In the rows, zero is written as 128.
X: rows in 3 groups, each row roughly a mix of its group's directions (one row in no group):
X (72 x 14):
[[135 124 111  83  90  89  88 110  98 191 149 154 107 134]
 [143 100 179 137 133 116 151 161 151  93  65 101 157 158]
 [183 108 138 116 123 107  91  95 117 114  72 151 147 180]
 [ 58 137 117 128 127 122 129 135 121 147 197 140 112  74]
 [ 52 131 123 139 148 145 157 152 141 121 185 138 127  82]
 [141 113 117  79 102  91  61 105  93 160 131 163 119 137]
 [134 144 117 147 114 193 187 150 137 153 146 102  80 105]
 [ 89 173 132 169 155 114 154 146 162 132 180 146 117  83]
 [149  93 134 120 134 104  83  83 103  91  83 137 166 169]
 [178 149 149 189 125 114 143  88 140 109  82  91 136 148]
 [187 116 152 108  86 112 102 108 115 130  66 101 132 162]
 [ 69 142 123 143 125 146 163 145 130 150 189 120  98  76]
 [172 108 173 134 130 109  91  85 110  93  79 154 118 158]
 [139 189 170 149 125 146 169 134 161 104 134  77 101 105]
 [ 90 142 168 191 137 118 172 133 151 104 139  88 124  91]
 [148 168 162 171 168 156 164 130 170  74 117 134 121 127]
 [122 108 105 111  76 174 157 151 111 167 126  67 112 110]
 [186 107 135 107  86 144 122 117 106 138  70  82 120 161]
 [129 131  73 116 140 166 174 175 161 142 124 107 175 153]
 [101 155 117 170 148 169 190 151 157 119 156  92 124  99]
 [125 179 158 167 180 129 155 142 174  88 148 153 119 112]
 [121 157 128 131  99 165 176 164 144 164 152  84  90  91]
 [ 98 105  95 110  87 162 152 164 111 170 142  73 120 100]
 [126 101 162 124  96  47  94 122 121 140  92 114 161 142]
 [145 154 118 171 168 195 175 113 148  88 130 128 116 132]
 [171 117  92  83 107 107  78 107 108 160 107 155 146 168]
 [157 180 165 161 170 133 147 119 171  88 128 167 110 133]
 [107  85 137  87  99  83  77 104  85 127 111 105 156 141]
 [164 128 153 148  79 144 175 141 142 152  87  68 113 134]
 [132 143 175 172 162  75 131 124 158  82  99 122 162 142]
 [149  99 104  59 109 110  82 141 109 158 110 156 147 164]
 [116 129 140 124 158  65  79 111 137  98 125 177 174 143]
 [131 159 110 114 104 171 158 151 136 178 171 134  74  98]
 [208 153 152 143 107 114 125 123 146 128  68 106 125 157]
 [ 60  98 102 107 159 146 121 127 113 114 178 178 139 116]
 [190 118 140 126 130 123  90  78 110 106  84 161 124 170]
 [118 128 143 137 180 101  90  97 127  58 117 150 169 146]
 [127 116 152 155 171  99 110 108 136  60  93 130 176 151]
 [ 94 136 109 145 143 187 176 175 145 122 155  99 118  87]
 [ 82 155 107 144 136 158 171 159 142 143 181 102 112  82]
 [190 127 119  94 103 111  75  95  96 151 102 145 111 158]
 [167 158 154 135 163 114 103  84 140  89 120 191 120 156]
 [154 156 119 187 152 170 183 120 159 100 112  97 138 140]
 [ 68 144 125 143 170  94 119 132 145 113 180 175 147 100]
 [ 72  81  86 104 128 148 111 143  93 116 137  84 165 109]
 [188 140 141 134  85 171 161 132 133 151  93  89  88 133]
 [169 167 134 123  94 181 165 127 142 160 138 125  67 119]
 [154 118 120  82 113 115  64  94  90 145 133 176 101 139]
 [127 166 131 163 117 163 183 150 152 153 157 106  83  89]
 [149  67  93 103  83 149 114 117  90 167  96 128 132 155]
 [168 106 144 104 106  89  84 107 110 119  72 109 156 168]
 [157 111 130  96  97  78  80  87 100 160 111 156 128 162]
 [156 112 145 107 127  77  74 103 120 107  84 144 168 166]
 [116  75 130  80  81 122  97 108  77 140 108  88 133 140]
 [169 183 164 141 152 108 126 104 159 119 137 188  95 140]
 [112 159 146 146 159 131 130 108 133 124 182 194  78 103]
 [148 154 150 190 156 171 172 107 146  84 118 108 107 122]
 [133 104 108  64  95  86  83 147 107 175 121 136 144 146]
 [180 111 160 131 130 111  92  83 114  98  76 155 127 167]
 [102 164 130 157 184 138 152 160 165 107 169 168 119 100]
 [ 76 102 122 134 150 128 120 139 116  74 120  70 182 115]
 [167 160 131 109 124 114 108 101 131 164 150 201  83 142]
 [109 131 143 152 128  94  83  58 104 117 157 174 111 106]
 [ 64  85 113  95 141  94  88 116  92 116 152 136 164 128]
 [173 156 146 149 143  62  99 123 150 111  86 117 164 154]
 [ 80 135 153 179 136 117 180 155 159 113 136  84 149 100]
 [ 97 179 135 176 149 103 155 149 162 137 173 120 118  83]
 [103 161 117 174 132 147 185 151 155 137 154  74 127  94]
 [ 53 130 106 136 166 121 135 141 131 123 191 154 137  95]
 [187 158 171 141 108  79 101 110 154 121  81 140 136 146]
 [113 104 135 142 171 119 104 108 123  54  99 121 182 145]
 [ 71 111 108 119 178  98  99 126 123 102 161 173 168 129]]

one row of each group, then the others: which group is each in?
[103 127  97 131 119 182 174 179 138 163 159 115 102  92]
(108)
[130 163 127 162 118 166 185 152 148 155 154  98  84  93]
(92)
[149  88 162  94 120  92  74 109 106 113  91 168 133 159]
(125)

[159  90 128  93  77 161 127 118  91 145  89  80 111 150]
(92)
[169 118 145 114 114  77  85 110 116 118  73 103 161 165]
(92)
[120 158  87 124 151 198 150 131 127 133 180 142  89 103]
(125)
[101 100 126 142 132 163 147 141 122  80 100  54 166 119]
(108)
[ 49 131 114 136 157 111 131 138 129 127 192 144 136  90]
(92)
[ 84 150  99 130 124 146 166 171 141 160 177  93 121  86]
(125)
